In the data rows, 128 means zero.
Some points, one per row:
[ 98  86 154 152 128 124  99 113 151  98 169  98  61 140 154 113 167 135
 178 120 162 132 101 166 141 150  42 136]
[ 87 138 211 127  91 149  98 163 142 175 139 141  89  76 172 153  91 151
 116 177  69  90 168 125  89  95 142  93]
[153 144 112 125 168 129 119 117 157 102 150 150  32 145 196 102 124 119
  98 158 176 103 156 111 127  79 118 114]
[139 123  36 146 184 126 115 154 136 138 131 149 155  66 152 137  71 135
 105 142 158 115 160 121 135 116 211  69]
[ 93 120 211 139 154 137  98 148  83 127  54 228 152 121 102 129 133 119
 200 119 100 117 137 124 106 135  77 158]
[122 121 143 142 177 143  85 127 119  86 162 173 133  84  86  87 191 126
 153 136  92 154 114 137 151  76 111 148]
[140  78 177 176 145 125 141 139 123 134 122 129  69  84 160 128 190 145
  93 115 147 100 168 110 127 136 154  93]
[189 100  41 110 175 144 138 108 133 152 117  89 158 145  54 146 136 115
 164 141  85 154 123 108  75 144 159 156]
[120 122 149  95 159 119 147 105 130 127  98 154 251 146  52 218 103 143
 179 123 131 141 103 127 159  73   5 103]
[167 148  58 104 168  96 132 117 138 115 158 149 142 166  91 101  68 117
 100 109 142 159 100 143 177 115 131 156]
[133 133 121 173 233 117  93 105 123 160 147 153 154 141  45 111 144 107
 107 123 111 126  89 118 207 102 115 155]
[136 125 171  90 173 141 178 127  87 107 123 139 123 142  47 177 127 153
 122 127  85 133 100 151 153 180  22 108]
[138 108  84 161   0 118 132 135 116 180 126 104 174  92 223 143 175 129
  99  99 156 136 138 102 183 144 153 103]
[ 93 120  82 113 120 124 143 147 139 136 171  98  77 162 137  85 102 112
  73 173 157 145 141  96 140 140 172 154]
[130 106  85 110 105 128 124 129 127 173 194 134  87  91 177 219 118 121
 153  81 136 147 137  97 138 162 167  89]
[134 133  94 110 169 114 132 134 147 110  81 138 179 211  77  96 127 127
 119 119 103 174 128 110  53 149 134 130]
[101 139 165 142 175 126 152 131  81 146 100 180 119 144 108 118 112 115
 160 133 104 108  69 177 105 101 101 152]
[ 98 124 126 111 162 122 159 131 105 162 130 124  60 103 169 101 165 169
 140 117  90 120 185 105  91 179 144 110]
[138 103 196  69 188 147 157 119 139 185 123 168  74  71 135 159 125 116
 152 104 106 114 139 141 120 146 156  82]
[138 134 193 134 218 149 140  97 109  83 120 136 164 141  97 166  52 148
 193 104  60 111 111 119 168 122  77 150]
[154 164 149 141  48 135 100 142 152 136 144 154  89  71 185 131  86 163
  98 179 116 103 134 134 128  68 116  92]
[144 153  17 151  45 131  89 150 141 159  68 110 175 139 225 145 128 106
 106 154 181 113 111 134 130  85 147 106]
[166  97 160 103 220 169 119  94 101 140 103 163 234 119  86 159  68 134
 162 118 121 130 141 123 143 147  26 121]
[115 140 141 132 225 110 139 121 105 122 145  96  86 100  47 132 169 113
 158 126 103 123 142 137 114 174 100 172]
[108 112  30 166  49 159 100 128 102 138 121 116 251 155 230 142 134 126
 105 128 106 136  97 133 116  94 193 117]
[ 67 159  68 135 130 105 140 124 152 107 146 156  79 140 103 110 185 128
  49 114 163 123 141 130 130 120 179 147]
[150 120 226 104 195 146 126 110 110 132  79 131 224 139 118 174  80 144
 203 101 114 119 141 138 131  84   0 111]
[135 103 219  94 159 134 164 124 125 137  71 123 255 141  87 191  80 148
 174 115 130 121 126 128 158  76   0  98]
[ 78 147 142 101 180 125 110 137 110  79 117 136  64 154 120 145 176 118
 102 114 151 159 122 131 129  73 168 167]
[141 127 123 129 103 136 152 136 116 209 145  88 188  88 210 118 138 146
  93 139  37 107 131 161 125 100 123  74]
[143 150  66 124 102 136  89 126  86 119 159 105  74 148 196 122 131 130
 198 161 139 123 107 139 134  82 131 143]
[126 163 189 115 216 145 109 147 122  95  75 141 127 102 130  75 181 129
 105  97  95 147 139 130 154  86 121 130]
[130 119   0 144 131 134 111 158 140 122 118 101 128 112 186 167 123 125
 113 143 204 153  73 121  86  82 138 150]
[117 165 209 131 211 126 188 120 110 115  89 101 158 112 102 132  90 118
 118 128  70 159  91 147  88 133 119 119]
[ 90 132  80 148  60 115 126 141 130 131 110 166  77 113  21  99 141 129
  86 130 132 144 153 148 205 172 137 168]
[163 127  91 134 190  97 123 136 116 154 203 119  70 139  48  86 134 130
 136 143 128 142 103 123  96 156 143 148]
[130 132  67  90 255 103 131 139 129 113 188 102 131 141 109 122 167 114
 152 156 121 123 115 122  99 156  69 119]
[206 124  41  90 112 121 144 118 123 139 111 106 177  97  93 195 121 118
 108 128 179 116 131 117 255 154  96 109]
[ 76  96 230 130  99  85 116  95 157 150 168 107 119 112 146 113 190 125
  97 137 210 107 109 139 172 141 120 135]
[106 111  31 185 112 161 120 155 120 121 169 119 204 140 202 127 138 105
  57 123  86 138 112 106 113 100 153 147]
[ 90 111 114 179   7 168 127 145 134 159 110 122 176 134 183 148 101 136
  72 129 139 119 129 122 139  71 239  72]
[ 98 148  83 117 121 109 158 119 164 158 105 128  94 140   6 126 170 105
 123 126 109 141 155 127 206 122 163 109]
[124 106   5 184  53 167 130 137 128 157 140  93 243 138 185 142 115 110
 101 117  92 129 116 112 133  80 182 139]
[ 87 112 108 124 156 140 143 114 130  98  82 183 146 139 107  79 139 139
  69 135 135 128 124 160  53 152 201 159]
[103 133 135 132 151 110 121 140 166 135 193  96 131 153 142  66 139 115
  65 176 152 107 104 104 104 126 138 151]
[156 155  94 132  65 107 133 113 192 118  85 102  60 149 133 128  91 120
  89 106 155 144 133 130 193 162 163 125]
[109 141 255  92 195 140 150 102  93 127  96 165 187 129  40 161  67 146
 168 121 108 132 127 127 110  90  88 143]
[162 145 200 129 145 129 111 134  90 100  53 147 134 115  84 147 110 138
 196  85 118 101 137 179 150 128 115 129]
[119 104   5 161  14 165 107 126 109 143 105 112 228 114 191 150 162 125
 101 132 134 159 122 130 107 106 175 131]
[105 126 255 134 149 138 134 153 104 106  19 165 180 116  85  99 107 139
 155 119  97 112  91 144 136 135  96 169]
[138 129 208 126 157  93 122 155 100  73 132 165 226 143 126 139 109 143
 192 121 180 140  96  94  99  61  55 120]
24 more points follow, each with its number after it:
[ 97 152 156  94 111  95 138 126 181 119 121  94 121 196  74  88 170 125
 115 139 105 138 153 132 103 145 119 113] 0
[ 83 168 111 118 107 115 149 149 121 202  93 119 123 121 183  97  85 129
 117  86 115 119 176 147 157 149 178  83] 1
[156 127 133 143 186 149 118 141 112 147 137 110  57 112 174 106 146 134
 166 136 131 135  99  81  32 153 126 150] 2
[146 162  72 132 137  92 109 151 127 142  99 142  97 137 112  89  93 159
 136  91 157 106 143 165 118 172 159 113] 3
[105 154 134 163  35 144 107 115 109  84 123  77 132 175 251 102 104 128
 141 141 131 155 126 119 123 154 110 121] 4
[ 88 131 118  85 168 132 143 116 137  90 121  97  52 160 147 112 147 109
 164 131 127 105 155 140 187 122 115 174] 5
[185 164 238  83 147 113 151 107 116 130  99 148 172 159 134  91  97 145
 131 153 105 122  58 142 138 108  82 105] 6
[134 108 240  82 196 129 129 119  98 124 104 127 241 136 126 156 134 157
 181 116 126 127 121 133 167  51  16  94] 7
[141 134  48 142  45 145 104 146 136 199 171  98 211 105 179 178 127 127
  43 144 147 124 117 111  95  70 192  95] 8
[135 126 205 146 131 120 125 146  99 100  35 175 131 102  60 117 161 137
 207 126  65 120 110 146 147 125 101 163] 9
[137 114 133 121 176 119 160 111 131 128 109 138 192 143  73 207  77 118
 182 118 114 137 120 169 136  92   7  92] 10
[113 143 149 171 120 136 110 122 123  93 179  81 122 148 189  48 136 125
  89 127 132 156 130 124 162  85 152 129] 11
[ 91 137 132 146 136  85 111  97 144 123 180  72 106 139 148  89 156 123
 133 116 181 132 149 167 129 134  99 138] 12
[181 122 189 116 122  90 122  93  99 109  84 210 135 109 120 144 184 124
 156 116 123 132 129 121 110 194  74 149] 13
[131 140 225  90 180 128 108 135 161 128 213 119 103  71 214 143 131 136
 119  94  95 119 135 105  73 117 143 118] 14
[211 105 158 138 159 100 107 116 140 137 107 165 151 103 101  66 167 123
 145 155  77 118 115 122 114 123 163 155] 15
[167 138  89 115 121 127 122 100 157 112  83  75 112 160 177 136  88 121
  90 190 183 130 127 118 122 196 111 104] 16
[135 146 114 109 145 121 124 151 131 144  97 150 103 168  33 130 215 113
  92 113 131 150 108  95  95 154 145 140] 17
[167 116 119 109 107 126 130 106 154 163  54 142 103 161 173 121  87 162
  88 163 184 109 150  94  91 149 184  94] 18
[204  83 103 145 173 128 148 135 128 144 128  70 180 129  75 151 129 125
 148 137 165 119 153 136 133  44  19 120] 19
[106 126   0 174 108 154 110 135 126 147 124  91 157 111 162  94 163 119
 145 150 120 125 101 133 180 142 129 142] 20
[ 90 119  23 168  28 151 117 139  95 141 137 108 199 150 236 140 115 134
 110 125 114 151  96 135 121 110 195 112] 21
[130 131  65  98 113 125 123 108 152 115 212 102  88 181 130 108 113 159
  95 144 174 132 175 105 148 123  65 123] 22
[111 121  54 170  27 156 115 163 115 110 170  88 218 151 200 129 116 128
  83 153 115 142  91 122  70 105 161 131] 23
Which two of these numbered points are nearest to each point below, ignoring the 3 directions in which the first points spread most? Their numbers follow each, nearest first.
[137 130 111 122 130 121 122 140 175 140 125 166  94 175  67  97 194 103
 127 100  83 122 135 125  81 113 169 138] > 17 0
[179 111  57 131 201 118 130 113 146 113  92  87 124 115  46  99 123 127
 129 135 151 127 131 147 119 177 188 158] > 3 15
[139 131  47 134  46 145 148 154 122 205 120 109 141  82 187 135 137 135
 107  96 147 123 163  94 170 117 192  81] > 1 3
[145  99 115 133  93 179 119 116 133 151 121 168 104  64 171 181  93 115
 166 119 200 105 143 129 174  82 150  79] > 10 5
[172 136 231  99 153 118 120 105 125 118  89 118  55 103  86 161 171 132
 161 146 137 134 159  84  92 193 112 127] > 13 17
[ 87 129 201 111  99 119 104 116 127 136 187 141  75 155 105 123 121 103
  58 132 207 123 194 140 183 158 111 100] > 22 12
[139 117 180 129 145 114 153 120 106 144 134 135 192 133  47 212  74 148
 201 119 155 118 122 125 165  81   0 102] > 10 22
[156 139  81 137 141 153 136 153 151  74 198 124  90 102 193 128 144 112
  53  84 111 138 117 129 128 151 104 122] > 14 23
[ 74 116 179 168 137 114 155 134 113 149 169  82 163 119 157  79 132 115
 123 121 110 174 148 125 136  29 143 127] > 11 7
[145 147 158 103 168  81 128 140 116  88  95 215 180 168 168 176 104 125
 149 112 152 116  95 138 112  55  78 105] > 7 10
[163 120  70 129  63 117 101 143 123 151 140 106 123  77 178 168  99 164
 114 140 136 107 161 107 160 114 255  97] > 3 8
[139 151  62 183  90 141 105 138 110 100 125  47 150 159 245 133 118 131
 136 122 151 114 123 119  89 170 103 119] > 4 2
[176  83 146 104 144  97 130 103 126 121 128 145 126 189  70 201 123 114
 124 119 142 154  98 134  82 174 117 146] > 13 17
[118 143 208 126 197 118 142  92 147 146 154  62 111 137 168  68 115 130
  78 115 146 150 130 128 192 107  95 120] > 11 7
[ 55 137 253 126 204 118 122 141 103 114  80 207 165 131 118 116 128 137
 151  86  98 109 115 155 118  85 142 135] > 21 23
[159 115  50 123 132  98 170 143  94 190 125 189  80 118 122 137  75 130
 117 148  83 109 118 143 144 174 120 147] > 3 10
[136 182  93  85 133 125 143 123 173 128 119  93  57 119 140 140 133 134
  85 145 159 140  94 113 104 202 122 105] > 16 10
[103 151  11  98  88 151  96 141 166  88  95 113  59 139 156 129 119 127
 158 132 163 113 155 136 150 137 154 159] > 5 3
[109 136 255  92 178 129 141 117  96 111  64 174 130 132  87 155 168 132
 203 112 131 110 117 146  78 109  71 130] > 17 21
[ 90 116 185 159 200 113 158 117 124 136 116  84 136 133 143  72 172 109
 105  96 123 126 149 134 223 112 105 126] > 7 11
[180  84 169 147 231 111 113 130 129 125  84 171 170 105  90 131 151 142
 183 109 101  98 116 104 124  88 132 157] > 15 9
[177 140 150 110 123  58 155 130 140 133 129 186 115 114 114 120 101 136
  79 137 104 114  97 171 139 108 163 131] > 6 8
[189 121 131 114 142 114 132  97 174  82 123 109 102 125 198 116  64 137
 121 147 155  96 116 122 142 205 151 124] > 16 18
[176 110 132 148 181 115  80 147 130 150  94 118 153 128 135  66 155 116
 131 136 163 133  59 118 146 110 175 151] > 15 6
[ 90 134  82 110 131  96 123 145 153 126 135 145 148 117 106  90 129 124
  73 115 108  97 184 121 158 220 169 172] > 1 3
[149 119 145 151 136 160 134 153 170 210 137 129 169  95 109 150  40 137
  73 125  50 132 105  91  74 176  90 135] > 8 23
[104 125 168 153 153 105 125  79 121 178 172  82  92 134 126 105  93 145
 136 133 206 114 132 166 170 109  96 113] > 12 10
[156 145 119 115 100 151  98 102 120 118 156 156  68 137 233 104 135 112
 213 124 119 130 144 125  85 104 105 128] > 2 4
[113 118  73 179  29 156 101 134  99 154 127  86 224 137 227 131 136 128
 100 117 107 162 115 120 125 101 187 107] > 21 23
[110 127   7  73 135 115 152 124 165 155  89 182 146 148  72 119 158 129
 166 124 142 127 107 102 103 153 154 155] > 17 9
[168 124  73 106 143 126 163 142 115 115  92 133 142 107  52 144 189 143
 130 124  33 112 120 121 135 165 138 174] > 9 17
[174  98  97 112 155 171 181 102 110 183 102  74 125 120 143 124 153 154
 131 111 117 124 156 113 160  80  88 123] > 19 7
[125 140  53 127  99 152 104 157 130  90  88 174  65 173  77 136 181 116
 114  98 124 134 139 134 115 149 107 164] > 17 9
[ 97 151 140 105 105 109 144 106 145  67 138 134 124 189  38 106  87 126
 154 133 200 129 130 147 115 126 152 148] > 0 21
[ 74 115 244 146 101 110 146 104 105 170 185  84 147 161 142  76 137 123
 100 104 178 119 149 159 129 139 103 114] > 12 11
[ 98 152  72 107 107 153 113 161 134 104  65 170  40 108  70 140 120 120
 152 130 118 158 132 140 106 169 136 168] > 9 21
[121 120 143 142 112  97 146  97 135 105 182  89  64 167 114  94 177 136
 111 134 195 111 140 139 130 130  94 148] > 12 22
